In the data rows, 128 means zero.
Every row has a hidden score. How much higher is the second row's score than the first row's in each pair? 10 means about the same, 20 much higher and 0 much lower. The score is a weighted sum of the row's numbers plus the product of two more (or one squared), each taken from its middle value.
[136 127 137  74 134 141 131 153 153 130 111 136 123  85  98 112 116  98
 121 152 150]
[133  98  99 124 149 107 117 117 136 122 140  85 151 123 114 137 123 161
 123 139 111]: 14
[122 128 134 135 112 146  86 177 147 111 118 143 133 179 116  89 132 142
  86 126 102]
[125 154 151 140 119 129 122  96  99 157 142 141 149 150 109 121 139 136
 118 144 110]: 8
[102 147 147 140 119 122 129  93  78 137 127 130 159 143 105 124 133 125
  98 150 140]
[132 106 127 136 150 113 145 133 128  95 137 118 123 146 135 162 122  99
 160  97 144]: 13
[118 122  88 129 143 118 100 106 107 136 108 168 130 158 139 153  88 130
 110 149 114]
[154 161 133 119 156 126 112 103 119 129  99 121 119 145 159 112 142 180
 154 136 126]: 9
[142 151 135  64 124 158 126 108 138 131 149 136 139 103 100  96 122 133
 152 115 155]
[143 124  87  99 143  83 132  94 117 110 143 100 117 127 144 168  90 137
 107 117 124]: 10
[133 139 116 135 152 130 129 133 136 128 133 123 132 172 124 144 101 108
 148 108 120]
[125  87 135 150 136 121 142 109  88 148 127 109 112 143 130 156 105 121
 136 117 100]: 10
[143 129 106 136 152 119 134 132 146 131  94 111 111 124 130 122 114 120
 106 122 115]
[127 107 169 115 114 151 108 160 135 134 130 136 132  84 108 139 124 135
 108 149 104]: 9
[144 141  98 115 138  81 128 122 121 107 128  91 107 113 149 149 101 123
 100 117 119]
[139 140 117 128 136 126 132 146 126 103 108  95 134 116 110 125  93 135
 119 142 134]: 10
[145 120 113 149 113 120 117 114 136 122 100  96  85  94 141 127 144 124
  95 152 134]
[145 141 136 125 134 117  73 113  94 123  96 143 142 162  98 144 150 121
  97 152 146]: 11
[125  99 128 110  79  93 174 145 128  61 161 122 118 115 214  97 123 131
 134  65 158]
[143 138 113 141 111 134 102 106  97 118 124 125 165 136  72 140 149 122
 107 160 154]: 12
[102 114 162 115 118 137 129 176 117 111 133  95 106 171 142  94 106 138
  74 121  74]
[162 117 170  49  88 145 145 153 135 189 139 163 206  99 122 136 108  82
  60 122 154]: 11
[ 93 133  93 148 132 130 124 133 151 133 135 126 137 126 124 120 156 126
 133 105 126]
[ 90 109 140 109 112 138 101 179 140  95 115 153 152 188 135 120 113 123
  87 152  87]: 9
[146 136 155 149 145 162 115 138 100 121 114 117 132 138 130 122 113 174
 145 149 109]
[118  94 105 143 136 114 116 120 140 100 143 140 143 179 135 147 126 116
 161  83 159]: 13
[174 146 159 122 139 117 115 177 132 138 112 128  95 156 119 137 158 123
 129  93 137]
[125 116 100 115 141  89 119 104 140 119 161 111 160 161 129 155 122 143
 143  91 117]: 9
[144 114 162 111 108 146 127 168 147 132 123 142 121  78 111 130 132 131
 121 149 116]
[117 115 160 122 139 147 151 140 147 132 120 111 103 127 122  99 117 139
 110 109 109]: 12
[135 172 142 132 134 101 100 101 105 154 121 148 128 187 114 134 142 130
  99 129 116]
[141 178 121 117 129 119 115 102 103 122 106 108 116 131 155 128 145 185
 165 127 139]: 8
[117 116 133 135 146 117 156 130 162 154 109 149  99 177 133 123 149  95
 154 119 120]
[115 109 145  94 125 157 125 140 162 173 129 203 133 124 119 105 127 120
 122 124 136]: 11
[149 105 101 129 112 116 115 100 144 127 114  94  98 117 131 105 140 146
 122 128 140]
[114 125 105 128 138  85 158 118 103 119 151 121 138 126 157 155 111 106
 109 111 123]: 9
[148 136 125 135 146 126 116 133 116 114  82 121 134 143 146 114 151 185
 146 119 130]
[139 107 148  94 121 151 116 160 148 146 115 176 111 108 117 138 121 110
 133 131 127]: 12
[128 122 120 113 164 146 130 142 116 144 129 117  95 133 108 138 160 100
 137 100 118]
[ 92 110 147 117  95 124 168 102 135 126 122  98 158 119 107 173 149  84
 108 155 174]: 5
[138 141 119 149 142 122 137 160 141 133 116  89 107 107 129 124 136 120
 119 124 119]
[124 108 144  95 123 148 111 149 158 151 125 199 134 116 116 105 128 119
 130 134 133]: 13
[ 73 112 131 112  99 150 116 122 151 135 141 164 106 108 114 134 122 137
 111 157 152]
[134 147 147  74 120 168 124 113 148 121 145 132 136  95  94 106 125 127
 147 112 159]: 11
[151 154 146 131 127 110  82 110 101 143 102 147 125 171 105 145 151 122
  95 133 144]
[128 131 129 137 144 117 112 158 141 104  69 133 170 108 117  84 142 156
 110 139 113]: 10
[119 129 142  83 122 168 132 112 152 137 156 150 120 111 118  92 142 129
 140  99 142]
[127 123 125 128 112 136  87 165 125 114 135 140 126 182 121  83 140 145
  84 120  95]: 10
[148 108 153 105 114 140 123 157 148 159 118 163 130 100 104 127 121 109
 134 135 126]
[ 93 151  77 122 137 102 126 105 126 127 152 144 144 146 139 160  84 117
 123 131 149]: 6
[105 117 150 100 114 152 112 138 132 129 138 118 100  63 115 140 135 136
 118 163 132]
[135 104 199 164 160 162 102 156  91 138 170 118  93 148 152 122 165 139
 120  65  86]: 15
[115 137  61 138 149  98 117 102 118 141 124 133 131 131 154 150 132 114
 104 107 122]
[148  98 139 127 118 146 117 188 121 101 107 110 137 152 108 126 115 131
  82 138 126]: 10
[ 99 110 129 125  71  72 146 130 182  46 141 129  92  98 229 122 139 130
 112 115 116]
[100 112 114 141 133 121 145  99 137 155 115 122  91 150 134 113 159 116
 137 143 127]: 18
[ 89 119 127 126  98 136 104 162 138  74 106 149 156 172 124 111 116 122
  98 167 131]
[ 65 116 113 115  94 145 116 132 149 127 137 170 114 103 117 132 147 131
 113 164 154]: 10
[ 93 120 133 127 110 133 106 175 127  90 103 157 158 171 120 104 110 131
  85 145 123]
[100  91 117 158 131 127 123 109  93 137 148 146 135 146 128 126 156 132
 145 124 105]: 11
[119 127 128 136 128 120 148 153 114 104 106 134 131 136 112 133 125 117
 178 167 154]
[158 189 134 168 147 116 131 111 145 191 108 169  89 119 152 108 107  88
 117 108 106]: 17
[115 121 108 145 142 115 128  93 114 139 131 142 147 171 141 153  87 128
 132 143 123]
[109 130 108 139 146 139  97 147 137 120 100  96 145  89 128 101 163 177
 118 126 133]: 12
[116 116 142 126 131 128 143  95 168 147 113  97  83  97 127 133 133 113
 144 154 110]
[170 168 130 119 126 115 110 113 124 118  81 136 121 143 150 129 146 189
 161 135 148]: 7
[147 169 141 137 162 107 150 120 122 116  89 144 120 144 156 150 131 148
 190 130 132]
[110 135 131 117 135 180 104 113 127 161 150 168  94 137 114 135 163 135
 129 126  97]: 13
[ 64 111 125 147 152 139 173 128 133 118 144 121 171 120 151 142 115 143
 152 143  79]
[132 133 140 131 155 146 121 121 115 138 132  99  92 122 110 105 167 102
 123 110 120]: 12
[135 125 131 127  98 101 152 122 155  44 149 144 115 143 218 136  48 122
 149 111 127]
[118 104 103 127 140 102 122 101 126 134 162 110 155 157 112 141 115 147
 129  98 138]: 15
[117 131  86 133 131 103 131  94 121 139 135 128 124 139 143 140 104 121
 101 126 139]
[128 154 145 155 121 138 135 105 126 132 120 131 102 164 120 127 124 164
 148 169  80]: 10
[109 126 136 117 121 147 122 121 128 147 136 145  84  87 127 145 116 109
 116 166 125]
[169 136 143 134 132 101 106 165 138 117  55 113  91 147 135 120 127 138
 132 159  92]: 12
[122 107 146  87 132 167 132 137 132 168 133 180 111 116 121 114 109 107
 136 112 147]
[ 88 120 152 128 122 133 132  99 105 168 139 106 117 137 117 167 135 116
 104 157 129]: 5
[160 108 120 127 120 115 122  87 122 112 120 115 103 133 135 163  81 105
 147 140 130]
[141 120 125  85 127 166 141 126 123 151 123 166 132  98 125 124 117 124
 125 122 132]: 14
[162 168 129 135 156 130 105 126 121 119  90 107 123 141 146 121 148 172
 137 126 126]
[130  95 122 129 134 111 130 117 157 112 156 130 131 158 127 148 141 105
 152  77 127]: 11
[127 139 119 107 162 156 127 157 134 140 142 153 116 134 106 154 153 109
 143  97 126]
[123 131 129 145 140 131 101 159 122 120  85 119 146  91 119  92 155 174
 125 145 133]: 5
[166 195 154 118 157 119 167 134 102 112 123 123 120 151 148 171 124 155
 194 130 155]
[144  95 106 135 114 117 113  97 154 136 103 125 111 122 123 124 109 138
 122 136 148]: 11
[138  91 142 110 134 132 140 147 133 154 148  98 132 105 111 119 120 144
 128 136 118]
[ 80 122 132 147 144 146 161 132 130 134 116 133 165 112 144 132 100 140
 162 153  86]: 8
[119 121 132 145 145 121 156 132 137 123 131 107 122 127 134 153 110 126
 143 125 112]
[165 180 108 121 134 119 114 118 105 110  92 144 132 130 152 120 124 174
 157 138 150]: 7
[ 69 123 132 155 135 135 163 128 130 139 100 130 158 115 128 127 111 134
 152 164 110]
[139 126 139 139 139 124 155 113 131 133 134 115 108 133 131 128  81 109
 139 127 117]: 10
[143 168 105 130 110 130 116 100 105 129 140  95 150 145  78 126 135 129
 141 145 127]
[174 111 177  75 102 138 164 144 127 200 131 184 165 116 131 134 111  63
  70  90 124]: 16
[166 147 133 133 160 119  98 127 109 122  93 125 107 142 143 108 144 176
 148 128 122]
[112 118 155 118 122 144 170 147 196 137 128 103  94 140 114  84 116 111
 129 123 112]: 11
[156 161 141 126 140  93 156 118 122 130  93 105 100 126 169 135 135 164
 165 143 137]
[ 88 117 117 150 134 136 170 115 124 130 106 109 143 101 134 114 121 139
 145 152 111]: 11
[140 106 104 136 102 122 105  96 141 135 117 103 114 113 139 107 140 144
 111 103 143]
[146 141 124 114 152 170  90 157 110 141 129 162 116 126 106 151 145 126
 124 132 135]: 14
[154 169 127 133 141 125 114 108 122 125 108 119 108 135 153 121 145 176
 162 127 122]
[ 94 135 117 151 127 128 134 143 148 110 141 139 148 116 123 103 144 131
 149 114 127]: 10
[138 117 151 118 146 163 104 142 101 150 137 158  70 126 129 147 131 105
 137 144 117]
[160 170 122 116 137 112 114 126 114 122  85 129 122 124 146 120 145 170
 162 129 164]: 6
[142 140 117 137 109 129  95 104 106 111 113 118 157 136  86 127 153 118
 123 149 145]
[137 125 140  82 129 165 136 132 146 183 115 187 128  98 117 130 112 100
 130 136 117]: 15
[164 173 120 118 145 127 121 112 116 118 105 118 113 118 151 116 146 171
 159 129 159]
[152 174 122 182 133 140  98 199  98 114  88 183 157 126 118 129 112  93
 136 130 145]: 18
[ 95 100 114 146  78  88 155 139 173  67 143 123  81  82 207 149 124 122
 121 138 138]
[130 134 120 145 155 124 111 150 133 119  79 117 143  90 130  87 147 162
 120 126 121]: 17
[133 117 154 110 103 143 116 160 128 148 132 141 132  84 117 116 131 125
 123 141 121]
[ 95 107 161 124 114 147 153 139 111 138 146 103 112 147 132  94 104 135
  87 159  85]: 10
[151 160 146 127 129 112 103 117 101 134 114 153 132 170 110 136 154 125
 112 135 137]
[140 114  81 143 146 106  99 110 112 140 105 147 133 144 132 130  95 138
 121 153 123]: 11
[131 111  82 133 142 120 113  98 121 143 117 160 126 158 139 146  88 124
 120 144 112]
[152 110 152  75  74 168 152  88 123 207 171 185 193 136 137 114 131  78
  78 113 137]: 10
[189 110 130 119 118 122 144 122 139  79 146  99 101 110 167  96 150 128
 136  48 156]
[118 135 100 141 148 148 106 136 136 127 111 103 139 104 131 116 168 179
 124 108 143]: 14
[106 134 108 146 151 149 108 127 130 132 123 112 136  93 133 110 185 175
 134 110 152]
[123 110 111 142 126 110 122  90 159 123 149 120 107 124 133 129 158 124
 131  71 143]: 8
[114 150 131 140 155 106 156 150 131 120 100 137 135 134 155 121 152 150
 180 142 127]
[139 162 145 111 154 115  90 113 100 144 111 142 129 184 111 129 136 132
 105 133 126]: 11
[135 103 105 141 101 117 114  94 158 129 148 111 114 115 132 129 162 134
 127  87 122]
[ 97 123  83 136 145 126 119 108 107 140 159 149 149 141 126 143 108 127
 129 121 147]: 10
[194 130 118 136 110 148 140  91 124  94 136  99 121 128 140  89  95 137
 155  82 127]
[154 140 131 104 136 170  98 163 105 140 130 157 109 103 124 128 138 120
 110 132 131]: 13
[144 150 129 134 111 120  87 100  87 114 111 134 165 150  85 135 151 110
 118 167 158]
[110 116 115 152 131 140 107 128 124 126 141 108 148  97 133 109 168 176
 137 105 134]: 13
[146 150 147 153  95 129 143 140 100 104 132  87 108 109 126  91 147 180
 140 165 117]
[152  88 100 133 109 124  97 113 148 113  95 116 117 141 123 123 112 149
 115 141 148]: 13
[ 99 141 110 154 127 124 126 146 147 116 158 130 147  97 130 105 150 132
 136  98 134]
[157 151 139  84 156 156 115 146 120 134 128 171  82 123 118 136 136 105
 127 119 103]: 13
[131 135 128 114 154 163 111 141 113 124 139 162 127 127 110 155 134 112
 142 112 133]
[ 90 116 129 154 138 130 159 121 135 139 122 126 163 110 134 117  95 138
 153 159 111]: 7
[ 65 108 128 163 156 149 180 134 136 134 132 134 156 116 163 134 117 133
 139 133  91]
[126 101 129  84 127 141 133 137 161 160 116 180 115 110 119 103 137 113
 123 125 138]: 12
[107  91 109 165 118 137 125 105 101 142 159 136 133 141 127 127 160 135
 137 115  87]
[143 140 148 150 114 128 137 101 130 130  93 141 111 163 137 113 103 148
 155 161  90]: 8
[150 180 126 118 142 105 161 116 122 130  98 104  98 122 157 125 127 171
 152 154 153]
[184 133 118 114 103 103 148 115 153  60 123  93 112 126 190  83  72 134
 136  95 134]: 7
[127 140 163 184 122 184 115 147  75 122 197 112 115 119 139  82 185 149
 129  99  94]
[109 138 133 152 127 135 142 128 141 114 172 115 138 122 124 139 137 127
 153  99 109]: 10
[145 109 114 104 150  87 134 115 127 117 158  90 134 142 139 180 104 124
 127  93 125]
[125 135 152 126 140 191 112 146  79 140 156 142 101 103 109 137 144 126
 144 139  89]: 9
[140  93  98 111 126  95  92 119 125 128 140 113 163 122 125 138 124 165
 118 136 122]
[158 129 124  94 146 163 100 160 107 134 119 151 112 103 114 155 131 120
 122 133 133]: 11
[118 126  96 130 142 112 108 114 120 138 105 136 143 133 122 121  90 135
 110 148 142]
[141 165 106 118 110 149 119  99 113 134 147  94 144 144  81 116 122 139
 144 142 140]: 11
[135 109 102 137  97 117 126  89 156 114 135 109 110 111 132 109 158 143
 105 102 132]
[191 103 141 152 125 153 136 113  92  79 142  95 129 135 138 116 101 132
 164  94 117]: 10
[137 134 128 116 168 142 133 138 124 137 132 111  93 140 101 112 175 123
 145 113 125]
[110 184 150  95 112 146 148 108 149 101 162 146 112 105 120 103  90 116
 142 154  78]: 1
[129 107 105 139 103 119 120  91 158 134 135 118 101 110 139 114 153 142
 118 114 130]
[129 135 129 146 130 121 106 150 140  99  67 126 157 110 142  90 142 169
 124 142 109]: 10
[126 100 133  94 120 143 132 154 146 124 128 132 107  69 102 129 147 130
 134 157 147]
[127  91 173  89  61 152 185 115 145 165 167 123 192  88 131 159 125  93
 108 136 138]: 10
[148 113 103 101 150  93 131 124 119 109 155 103 135 144 138 172  96 132
 132 116 140]
[139 111 139  79 125 126 133 157 151 138 117 137 106  77 103 122 138 102
 123 154 160]: 9
[134 106 174  99  84 149 176  95 158 175 176 130 134 117 113 167 124  98
 105 104 107]
[115 138  78 121 143  98 131 100 119 123 130 138 140 142 128 154  94 127
 137 129 140]: 8
[174 161 154  84 144 160 112 155 124 132 115 155 100 117 121 130 119  99
 160 113 108]
[136 140 135 152 140 110 107 154 146 100  72 120 161 120 120  75 141 164
 130 148 108]: 8
[116 140  79 131 126 102 129 106 118 112 137 128 134 137 140 158  92 116
 132 143 148]
[ 83  85 136 124 137 118 121 178 158 130 111  90 115 124 120 135 146 123
 119 136 151]: 15
[105 125 117 157 133 137 162 142 149 120 159 121 143 120 120 128 144 131
 152 120 120]
[143 150 111 131 171 123 136 143 143 113  99 129 124 142 123 145  89 109
 144 102 132]: 12
[117 136 133 112 134 124 132 127 135 153  87 110  71  97 126 124 132 116
  94 168 107]
[115 123 101 143 141 143 102 130 133 106  94 112 168  94 117 108 171 173
 131 125 133]: 11
[129 141 124 149 152 149 152 112 115 121 126 106 132 145 129 150  75 105
 164 126 109]
[142  67 133 130 138 106 132 129 119 136 122  95 128 137 140 144 112 137
 120 109 105]: 12
[145 120 192 104  91 120 158 115 174 142 167 105 149 137  96 165 113 103
 117 128  91]
[169 178 147 120 151 113 141 116 100 132 110 127 117 122 159 164 125 155
 179 123 128]: 7
[120 118 137  84 122 146 122 125 158 165 127 185 125 115 117 114 133 113
 131 113 127]
[129 108 147 101 117 142 116 156 152 135 127 156 124 102 106 117 139 121
 128 127 116]: 8
[139 149 137 129 122 137  98 162 135 114 126 141 120 174 109  88 146 143
  78 119  95]
[140  99  93 118 140 106  98 130 126 110 127 104 166 138 108 136  99 158
 108 136 134]: 9
[133 132 153 132 144  88 132 120 125 163 109 127 116 142 113 149 144  99
 101 150 131]
[141  94 124 125 144 121 145 135 117  95 140 117 126 150 122 174 109 106
 173 111 152]: 10
[119 131  94 133 144 109 127 132 108 142 129 126 129 126 136 155 135 103
 119 123 137]
[109 117 110 146 135 144  99 137 135 129 127 103 148  95 123 108 167 172
 135 111 146]: 11
[142 104 142 138 145 120 137 100 121 156 128 130  98 162 126 164 105 111
 149 132  94]
[144  88 143 160 118 185 131 141  74  78 175  91 153 108 139 114 137 137
 150 101 126]: 6
[109 113 157 125 122 134 167  93 114 131 135  86 132 126 118 161 145  92
 103 166 142]
[118 122 160 171 148 160 112 151  95 112 166 111 111 126 148 103 195 152
 132  64  78]: 11
[ 69 104 112 149 126 160 177 143 135 124 141 118 162 104 155 128 119 140
 142 138 100]
[112 120  82 148 149 122 127 103  97 148 153 141 157 147 136 152 114 117
 139 123 113]: 11
[154 150 122  97 134 168 118 156 112 139 141 152 107 100 122 118 139 130
 130 121 128]
[163 127 143 129 122 135 109 168 125 107 147  97 118 161  99 157 128 136
 153 113 155]: 9
[125 128 116 144 142 135  94 146 123 114  81  97 152 111 132  91 169 164
 126 126 136]
[122  96 113 145 136 105 121 113 170 127 150 142 119 132 137 152 166 110
 142  74 132]: 11
[125 166 136 177 152 119 115 145 142 165  94 144  83 133 142  78 163 102
 106  80 122]
[151 146 136  75 119 155 124 110 149 129 152 146 128 102 105  99 121 141
 149 105 156]: 3
[144 113 163 117 116 147 114 157 134 138 123 141 109  74 114 132 121 137
 124 140 103]
[117 136 152 129 131 137 146 141 128 121 152 138 121 111 104 178 126 108
 174 125 134]: 10
[ 97  92 150 129 151 113 114 157 151 127 113  95 101 127 103 148 157 136
 120 134 154]
[131 173 144 122 148  98 161 130 101 126 118 109 127 134 159 143 158 151
 179 114 168]: 6
[129 121 133 127 118 138  84 170 127 107 133 137 132 173 106 101 140 141
  73 122 100]
[116 120 123 150 149 133 156 128 121 123 143 101 141 127 135 161 114 110
 172 121 134]: 9
[147 169 129 119 145 105 145 147 111 129  85 141 111 143 148 146 125 150
 178 148 161]
[135 132  83 131 153 120 112 114 126 128  98 142 139 134 135 124  96 130
 117 149 133]: 11
[125 158 131 170 174 112 107 181 138 138 103 180 117 136 144 107 167  95
 117  77 151]
[152 170 121 137 115 153 118 108 107 129 132 102 157 126  80 126 136 130
 145 165 152]: 1
[117 138 141 117 129 143 111 126 145 139 115 146  83  82 119 139 110 120
 104 169 121]
[127 125 132 125 129 180  91 121  98 143 137 162  99 140 116 131 149 133
 129 126 100]: 14
[119 106 156 119 131 149 110 142 124 138 147 109 111  86 121 120 137 130
 119 142 113]
[167 117 121 130 123 127 113 111 135 111  87 100  96 127 149 120 101 110
 108 132 124]: 8
[110 164 130 141 145 120 165 125 118 128 120 131 140 142 154 162 115 153
 197 133 144]
[129 140  83 127 150  94 126 108 126 122 160 151 161 152 136 180  99 116
 121 126 144]: 11
[154 141 141 144 142 155 132 139  97 105 116 116 134 129 151 139 124 178
 159 144 127]
[165  83 134 132  93 147 136 123 123  83 172 126 117 151 188 121  79 112
 159  75 170]: 11
[119 112 108 136 109 107 131 105 155 124 159 120 115 125 139 122 159 132
 134  83 132]
[ 75 104 131 154 155 142 172 132 146 137 130 127 153 123 132 127 116 123
 144 155 104]: 11
[142 141 105 164 130 164 101 205 101  95 103 119 140  83 121 112 153 125
 105 128 161]
[102 121 148 116  90 156 163 131 122 122 164  88 112 129 133  88  88 135
  87 161 121]: 7
[144 162 125 129 153 100 170 128 122 138 107 134 126 144 152 145 118 150
 189 137 131]
[111 145  78 130 133 108 134  88 122 136 141 136 127 129 145 143  93 119
 118 133 143]: 8
[143  98 166  80  68 155 176 154 129 170 139 152 218  86 108 142 112  82
  89 142 167]
[109 128 142  77 123 166 126 103 159 138 170 162 119 140 103 121 105 125
 158 115 150]: 11
[108 184 127  99 111 141 130  89 137 104 150 137 112 123  97 103 102 128
 147 141  96]
[123 112 106 145 127 118 126  99 172 131 150 133 121 130 140 148 158 121
 133  73 133]: 15
[134 120 146 122  90  99 168 139 141  56 158 142 108 134 221 126  90 133
 142  86 150]
[155 171 134 116 160 105 155 141  96 113 112 124 129 142 161 144 137 150
 200 129 163]: 11
[134 123 165 140 126  91 114 115 109 142  91 117 142 144 108 174 158  88
  87 145 140]
[145  79 141 130 120 103 164 133 110 145 162  91 149 115 127 106 118 152
 124 129  90]: 10
[122 118 102 142 152 115 132 128 124 126 112 120 134 111 127 132 118 114
 118 149 130]
[136 137 130 145 138 114 105 146 148 113  67 137 146 127 138  95 108 161
 112 155  97]: 10
[ 95 119  74 135 157 121 131 117 105 141 148 128 146 149 136 154 127 112
 133 113 146]
[119  94 117 144 137 118 133 113 144 107 143 144 134 165 134 160 144 113
 149  85 138]: 11
[ 72 113 135 128 128 138 132 187 144 106 126 154 142 170 126 104 121 106
  99 164  94]
[165 138 157 142 136 110 140 132 133 132  69 123  91 160 129 133 109 142
 139 153  77]: 10
[ 94 106 143 121 136 122 140 185 177 126 122 113 109 153 125 113 142 113
 121 132 136]
[148 170 113 125 123 136 114 100 106 136 142 104 157 147  89 119 143 127
 144 155 138]: 10
[139 118 182 106  78 132 172 101 165 180 173 103 135 128 106 167 119  97
 111 129 116]
[131 105  99 133 150 107 135 106 121 134 167  99 160 132 113 140 112 158
 137 127 121]: 10
[118 153 138 136 145 104 163 146 123 135 120 130 136 130 146 140 143 138
 175 135 153]
[131 164 162 140 136 110 106  99  95 156 123 136 144 176 113 126 144 129
 113 144 100]: 11
[141 164 142 138 128 110 100 104 103 158 134 139 131 174  92 128 142 143
  96 136 103]
[150 176 134 172 116 165 113 183  75 111 105 159 150  91 126 114 124 123
 130 151 137]: 9
[136  99  93 120 132  97 106 136 124 124 138 100 170 122 106 128 112 155
 116 125 131]
[ 98 133 127 140 147 155 119 125 127 138 146 117 164 110 123 125 162 177
 153  89 144]: 11
[145 123 139  91 133 167 110 150 101 147 146 149 123  99 120 119 148 138
 124 134 133]
[130 100  85 126 153  78  99 126 142 127 132 106 159 139 120 146 109 160
 113 129 121]: 10
[126 121 157 112  84  88 145 126 161 103  92 116 169 120  86 162 148  56
  88 156 141]
[122 123 129 142 140 128 150 135 144 125 159  97 111  97 123  93 141 125
 131 115 110]: 12
[160 138 140 128 144 128 104 190 135 122 130 111  92 143 107 143 144 139
 137 107 145]
[116 129  82 122 147  97 117 127 108 130 145 129 136 120 137 149 140 124
 126 112 135]: 8
[136 104  95 132 111 121  96  93 143 130 111 112 115 115 138 102 126 148
 118 126 151]
[131 112  81 147 147 115 108 102 110 145 100 151 130 158 139 151  85 135
 126 145 119]: 14
[104  98 111 159  81  82 157 112 151 101 114 117  81  85 198 137 125 110
 101 148 146]
[150 123 149  95 144 153 108 164 126 125 122 134 117 106  96 118 159 105
 137  95 137]: 18
[195 131 116 109 132 129 133  96 148  79 132  83 102 103 158  74 125 127
 132  70 134]
[114 109  90 119 144  93 110 132 128 123 131 108 155 133 116 138 113 164
 109 133 124]: 11
[129 107  93 126 144 102 119 128 115 124 127 100 165 118 116 131 115 160
 117 136 119]
[153 172 117 124 140 116 111  98 109 133  97 115 114 123 158 120 130 192
 159 129 145]: 7
[158 132 127 133 143 113 139 113 135 126 104 115 113 122 132 131  87 118
 115 122 109]
[137 115 135  83 130 161 151 133 147 174 126 183 113 112 117 118  91 107
 137 124 131]: 16
